[[ 1.55  1.84 -0.91 -2.55]
 [-0.19 -2.24 -1.86  6.42]
 [-3.90  0.31 -2.99  0.57]
 [-2.76 -1.71 -2.83  5.27]
 [-0.72 -2.11 -1.57  6.45]]
:
[[-2.24 -1.86]
 [ 0.31 -2.99]]

[[-4.28  6.13  5.38]
 [ 8.78 -0.22 -6.92]
 [ 4.05  8.83 -0.31]]
:
[[-0.22 -6.92]
 [ 8.83 -0.31]]

[[ 1.38  4.73 -4.58 -2.93 -1.46]
 [-5.09 -8.25  3.63  1.13 -1.71]
 [ 5.01 -3.58  4.01  4.63  0.42]
 [-2.21 -2.36  0.95 -3.31  4.10]]
:
[[-8.25  3.63]
 [-3.58  4.01]]

[[-6.58  0.67 -2.84  0.27  1.24]
 [ 4.35 -3.12  3.77  1.82  1.42]
 [ 0.39 -0.60  3.82 -0.15  4.74]
 [-4.79 -0.20 -1.73 -1.86  2.05]
 [-1.24  2.22 -0.36  0.52 -1.40]]
:
[[-3.12  3.77]
 [-0.60  3.82]]

[[-7.82  4.24 -2.56 -6.11]
 [ 1.58  5.67  5.91  3.28]
 [-2.66  3.19 -1.28  0.33]
 [ 1.19 -8.18  3.88  0.45]]
:
[[ 5.67  5.91]
 [ 3.19 -1.28]]

[[-1.47 -2.76  3.05]
 [ 1.83  1.30  7.22]
 [-5.41 -5.49 -1.77]
 [ 4.84  2.75 -1.98]]
:
[[ 1.30  7.22]
 [-5.49 -1.77]]

[[ 1.97  4.20 -0.14 -7.96]
 [ 4.69 -3.19  4.84 -0.02]
 [ 3.89  0.28 -7.57  2.32]]
:
[[-3.19  4.84]
 [ 0.28 -7.57]]

[[-4.19  8.15  7.72]
 [-8.20  2.62  6.92]
 [-2.77  8.74  8.45]
 [-8.25  5.67  8.09]]
:
[[2.62 6.92]
 [8.74 8.45]]

[[-3.18 -2.03 -0.01 -7.28 -7.25]
 [-2.16  7.27  6.25 -3.08  0.65]
 [ 3.20 -3.61 -4.97  5.39  4.12]
 [ 3.20  2.74 -0.52  5.84  6.69]
 [-3.30  0.67  3.58 -6.97 -5.21]]
:
[[ 7.27  6.25]
 [-3.61 -4.97]]
